(in the rows, 128 means zero)
The rows of T fall into 4 groups, which share some directions, and each row is roughly a mix of its group's hidden directions, except some rows that fit no group.
T (138 x 10):
[[132 135  78 116 148 160 158 151 126 116]
 [139 114 139 111 123 118 172 163  86 135]
 [176 144 123 110 111 109 116 104  93 110]
 [151 132 169 107  84 136 148 137 114 149]
 [107 119 168 139 158 159 119  94 128 107]
 [138 155 102 108 112 120 153 136 153  81]
 [ 92 123 141 110 104 104 119 118 149 174]
 [ 99 102  94 130 116 149 166  98 117 119]
 [105 154 136 110 125 105 128 128  70 112]
 [154 103 143 100 112 103 141 166 133 159]
 [122 128 116 122 161  99 175 106  99 119]
 [148 103 113 136 165 130 131  81 101 137]
 [114 118 119 172 133 121 111  75 143 119]
 [121 147  77 103 134 135 118 102 156 151]
 [142 111  85 134 128 141 158  89 122  99]
 [155 121 146 145 176 101 158 121 146 140]
 [121 152 147 128 145 131  92 102 152 172]
 [ 99  98 142 129 102  98 156 153 152 145]
 [142 163 100 135 144 151 113 149 151  88]
 [ 87 109 136 134 133 104 103  89 158 126]
 [139 105 155 136 176 137 150 129 154 157]
 [100 147  93 152 123 116 141 139 104 170]
 [132 119 104 122 110  88 161 156 122 164]
 [116 110 110 116 103 132 100 171 153 159]
 [109 150 113 135  86 110  96 151 147 154]
 [140 147 128  96 119 142 121 168 171 107]
 [123 133  66 111 152 117 124 103 136 117]
 [123  90 133 121 133 101 150 101  92 159]
 [150 171 121 139 132 169 117 151 158 129]
 [146 117  86 156 157 127 116 156 108 104]
 [143 115 116 137 127  92 155  91 170 127]
 [109 146 118 158 104 142 121  80  96 130]
 [104 138 133  74 146 135  89 143 124 127]
 [155 156 149 129 158  92 101 138 103 114]
 [ 86 105 146 130  88 120 142  93 129 138]
 [163 144 168 117  87 141 127 132 110 150]
 [123 118 121 144 176 126 154 150 105 165]
 [151 145 131 128 127 142  77 127  81 135]
 [144 157 116 153 135 159 155 152 103  96]
 [135 127 150 108 135 179 167 140 104 125]
 [ 98 114  90 162 147 134 116 156 156 126]
 [102 121 143 133 163 134 121 162 144 174]
 [112 136 111 108 140 115  92 138 172  94]
 [135  96 149 128 131 106 159 136 134 180]
 [124 120 138 147 153 148 124 183 107 155]
 [100 113  88 151 137 112 117 150 165 145]
 [102 137 137 108 131 110 174 160 160 132]
 [129 141 138 102 111 156 131 162 128 179]
 [109 137 135 134 132  84  93  88 151 128]
 [141 109 143 120 144 120 123 127 174 178]
 [143 106 181 149 160 127 112 124 130 105]
 [156 124 110 166 142 102  93 144 106 108]
 [165 114 135  97 131 174 145 150 120 113]
 [169 123 132 128 112 154 147 167  92 130]
 [165 125 156 141  90 141 112 133 146 162]
 [105 120 172 131 124 112 110 118 114 177]
 [155 150 168  96 132 129  97 144 150 111]
 [105 133 141  85 128 129  75 143 140 122]
 [121 104 156 141  87 107 139 116 142  88]
 [ 96 116 117 122  89 157 129 109 155 159]
 [ 99 104 140 153 123 102 161 107 120 164]
 [131  61 123 150 116 144 134 114 115 136]
 [108 134 118 115 174 146 127 120 150 173]
 [134 148 119 133 146 122  79  86 112 151]
 [132 107 129 103  91  92  98 121 143 159]
 [123 114 132 136 183 107 155  96 113 135]
 [ 99 114 174 151 124  99  94 123 120 122]
 [156 127 164 133 146 170 153 134 109 151]
 [176 118 106 137 142 136 149 141 133  84]
 [119 143  87  89 147 109 155 122 149 146]
 [163 135 106 114 152 121 163 102  93 133]
 [132 136 114 160 107 138 103 129 121  71]
 [117 140  82 130 173 161 116 118 138 124]
 [112 152 132  92 127 159 134  93 152 157]
 [149 141 162 136 142 108  89 142 162 149]
 [133 166 136  85 120 117 155 139 119 164]
 [155 125 163 169 138 110 142 100 137 102]
 [138  95 138 143 153 112 154 167  95 116]
 [160 168 117 130 140 179 130 137 117 137]
 [135 109 126 149  93 140 110 141  93 171]
 [134  71 119 142 101 150 121 151 132 149]
 [101 130 127  78 142 115  98  94 124 119]
 [133 100 125 182 125 100 149 106 139 144]
 [144 137 158  97 111  88 126  96 124 154]
 [119 148 154 112 122 115 106 109 106 181]
 [108 171 136 101 131 105 105 100 138 100]
 [158 119 155 127  86 120  90 130 157 132]
 [163 122 118 122 134 162 135 144 161 171]
 [121 114 138 153  91 171 163 141 141 132]
 [ 93 147 121  72 112 117 122 147 117 137]
 [129 157 144 139 111 151 103 182 114 136]
 [133 124 166 167 130  96  96 128 114 103]
 [174 119 155 135 144 125 135 177 123 117]
 [155 150 127  86 109 143 136  92 103 113]
 [150 111  90 126 158 153 170 124 111 138]
 [119  99 110 152 139 149 138 159 163  95]
 [143 116 161 156  91  92 114 152 122 132]
 [133 119 144 133 160 125 152  83 122  87]
 [132 123 172 145 156  80 120 131 146 130]
 [111 137 144 123 109  99 116  71 118 148]
 [159 129 133 153  84  96 101 140 115 113]
 [125 172 114 120 127 151 128 172 141  97]
 [168 159 125 140 142 174 135 155 134 122]
 [111 154 103 113 117 117 124 163 178 127]
 [144 102 114 134 102  97 132  85 134 162]
 [142  87 120 157 118  89 147 107 116 150]
 [172 142 100 164 152 153 122 117 142 123]
 [107 135 144 131 173 177 131 131 137 150]
 [127 106 130 130 158 112 103 127 179  98]
 [159 123  89 119 127 156 148  89 117 148]
 [ 92 142  96 126 141  92 136 127 169 133]
 [108 115 120 125 131 147 134 107 151 190]
 [ 89 152 131 126 108 145 122 107  87 100]
 [168 150 108 122  91 144 109 139 128 162]
 [122 100 120 121  77 125 102  90 135 118]
 [134 153 119  79 116 139 126 134 162  94]
 [ 96 115 160 121 113 126 101 112 122  80]
 [106 169 133 133 138 155 145 155 162 152]
 [117 141 133  97 130  94 122  72 138 124]
 [101  95 146  87 138 126 158 122 152 110]
 [ 92 101 116 138  92 170 115 119 111 129]
 [108 123 172  91 120 128 140 167 137 141]
 [138 181 114 143  87 133 143 126 104 131]
 [161 143 103 107 105 172 127 148 104 128]
 [138 142 184 118  88 124 126 105 119 121]
 [143 111  85 147 147 118 130 152 104  90]
 [ 87 112  92  91 151 130 125 127 114 150]
 [ 78 101 146 123 120  97 121 101 120 110]
 [109 146 156 123 108 129  95 173 156 134]
 [ 99 118  99 145 148 108 121  82 116 103]
 [125 131 165 120 124 121 125 131 147 191]
 [130 153 104 122 109 156  79 118  99 121]
 [115 123  97 115  69 121 106 116 136 147]
 [119 102 115  90  90 129  92 103 130 136]
 [122 123 151 121 127  99 159 119  72 115]
 [127 102  89 141 148 129 151 162 111  96]
 [127 130 177 108 134 119 137 120 132 179]
 [127 122 119 124 107  99 164 149 119 179]]

Here is one row of each group, with its name. Which group are the others in?
[110 112 105 141 110  87 115 122 127  80] -> S
[185 117 143 135 131 147 113 146 150 155] -> G
[ 96 120 121 129 129 125 142 106 130  65] -> V
[151 151 112 123 137 142 178 108  91 130] -> U

[108 140 147 130 160 105 130 182 130 108] -> G
[132 141 154 120 105 141 139 148 144 186] -> S
[144 123 108 157 129  79  89 139 133 141] -> V
[124  97 125 129 141  69 146 132 113 104] -> V
[141  85 127 137 111  79 117 125 155 139] -> S
[169 139  85 137 116 120 148 158 106 122] -> S
[101 134 167 129 137 121  96 158 118 165] -> G
[119  86 146 132 103  91 149 120  94 132] -> S
[134  90 148 110 109 158  86 150 119 130] -> U
[131 141 144 166 144 125  84 113 117  91] -> V
[102 173  98 144  87 119 130 126 133 118] -> U
[140 121 124 186 152 138 160 114 118 113] -> S
